Here is a table of points, one per row:
[40 22 26 34 20 7 22 32 17 20 28 18]
[14 19 19 21 18 25 24 21 12 13 28 24]
[30 19 38 31 22 18 0 24 22 7 28 21]
[9 16 13 30 36 27 9 18 8 7 8 36]
[13 28 10 22 16 24 19 21 5 28 15 22]
[30 13 20 26 29 20 19 24 29 24 34 7]
[22 20 23 28 8 16 27 28 32 25 15 27]
[35 23 34 27 22 18 33 28 31 22 30 27]
[4 17 8 19 19 31 10 18 26 33 25 33]
[26 28 34 12 21 13 32 26 22 23 33 30]
[21 19 39 34 19 19 18 22 9 17 41 14]
[31 25 27 24 17 19 11 29 32 39 21 30]
[20 39 12 37 21 19 19 25 31 19 21 25]
[15 25 6 2 22 29 16 17 27 18 13 7]
[27 31 29 7 16 18 28 23 27 33 23 18]
[18 38 21 19 15 23 28 24 18 9 8 19]
[15 18 27 31 20 27 23 19 42 25 27 10]
[15 13 19 18 29 27 23 17 25 35 25 30]
[33 32 19 2 32 14 37 34 26 29 25 19]
[20 15 28 14 35 27 12 38 23 30 16 26]
[16 26 11 24 28 11 21 14 19 25 37 34]
[24 23 36 30 16 30 21 35 9 22 32 16]
[19 20 19 7 7 30 22 15 23 21 4 7]
[43 26 32 23 23 22 28 31 23 30 19 25]
[27 17 32 25 30 34 32 25 32 27 23 4]
[32 16 29 21 25 15 27 27 27 24 33 22]
[17 34 14 19 36 27 14 10 16 20 17 35]
[12 26 12 25 19 36 40 12 27 3 22 40]
[15 6 8 9 19 32 19 13 14 11 19 23]
[11 22 8 32 29 22 27 16 31 9 9 33]
[11 13 17 31 12 25 24 21 33 21 16 33]
[18 23 17 19 28 17 7 16 14 17 24 17]
[28 5 35 16 8 17 25 21 19 12 40 21]
[23 30 37 14 26 3 26 11 29 17 37 14]
[35 35 26 34 16 30 32 23 36 37 29 29]
[32 3 34 31 8 20 19 22 22 14 24 13]
[14 33 21 23 17 21 7 30 24 23 20 19]
[19 17 22 8 13 22 30 22 31 17 18 19]
[24 17 22 18 12 11 26 19 39 27 11 29]
[15 25 13 16 33 27 26 22 19 37 15 26]
[18 38 21 30 23 30 35 31 26 12 32 23]
[22 28 29 28 23 45 10 28 34 10 31 20]
[34 6 32 19 40 16 26 41 28 29 25 21]
[18 23 26 14 17 23 20 12 0 42 31 24]
[37 23 36 32 26 10 33 36 19 17 34 21]
[12 26 14 21 31 31 17 16 15 28 11 32]
[31 26 27 27 24 14 30 22 24 14 7 22]
[23 23 25 30 14 15 20 29 24 28 17 10]
[14 21 16 25 31 35 19 3 19 19 24 38]
There is one direction along which these points spread out most. How far along it is each point below, from 0 to 99? The average is 50, and the first point in the table lies past the average.
[20 15 28 14 35 27 12 38 23 30 16 26] 49
[43 26 32 23 23 22 28 31 23 30 19 25] 69
[28 5 35 16 8 17 25 21 19 12 40 21] 68
[31 26 27 27 24 14 30 22 24 14 7 22] 55
[14 33 21 23 17 21 7 30 24 23 20 19] 45
[17 34 14 19 36 27 14 10 16 20 17 35] 26
[26 28 34 12 21 13 32 26 22 23 33 30] 64
[14 19 19 21 18 25 24 21 12 13 28 24] 42
[30 19 38 31 22 18 0 24 22 7 28 21] 62
[22 20 23 28 8 16 27 28 32 25 15 27] 54
[22 28 29 28 23 45 10 28 34 10 31 20] 50
[12 26 12 25 19 36 40 12 27 3 22 40] 28
[16 26 11 24 28 11 21 14 19 25 37 34] 41
[30 13 20 26 29 20 19 24 29 24 34 7] 63
[13 28 10 22 16 24 19 21 5 28 15 22] 32
[24 23 36 30 16 30 21 35 9 22 32 16] 65
[14 21 16 25 31 35 19 3 19 19 24 38] 25
[21 19 39 34 19 19 18 22 9 17 41 14] 67
[32 16 29 21 25 15 27 27 27 24 33 22] 68
[18 38 21 19 15 23 28 24 18 9 8 19] 41
[18 23 17 19 28 17 7 16 14 17 24 17] 40
[34 6 32 19 40 16 26 41 28 29 25 21] 72
[15 13 19 18 29 27 23 17 25 35 25 30] 40
[18 23 26 14 17 23 20 12 0 42 31 24] 46
[35 23 34 27 22 18 33 28 31 22 30 27] 71
[27 17 32 25 30 34 32 25 32 27 23 4] 63
[11 13 17 31 12 25 24 21 33 21 16 33] 38
[23 23 25 30 14 15 20 29 24 28 17 10] 59
[35 35 26 34 16 30 32 23 36 37 29 29] 63
[33 32 19 2 32 14 37 34 26 29 25 19] 62
[12 26 14 21 31 31 17 16 15 28 11 32] 25
[15 25 6 2 22 29 16 17 27 18 13 7] 30
[11 22 8 32 29 22 27 16 31 9 9 33] 27
[31 25 27 24 17 19 11 29 32 39 21 30] 59
[32 3 34 31 8 20 19 22 22 14 24 13] 67
[37 23 36 32 26 10 33 36 19 17 34 21] 80
[4 17 8 19 19 31 10 18 26 33 25 33] 25
[9 16 13 30 36 27 9 18 8 7 8 36] 19
[40 22 26 34 20 7 22 32 17 20 28 18] 73
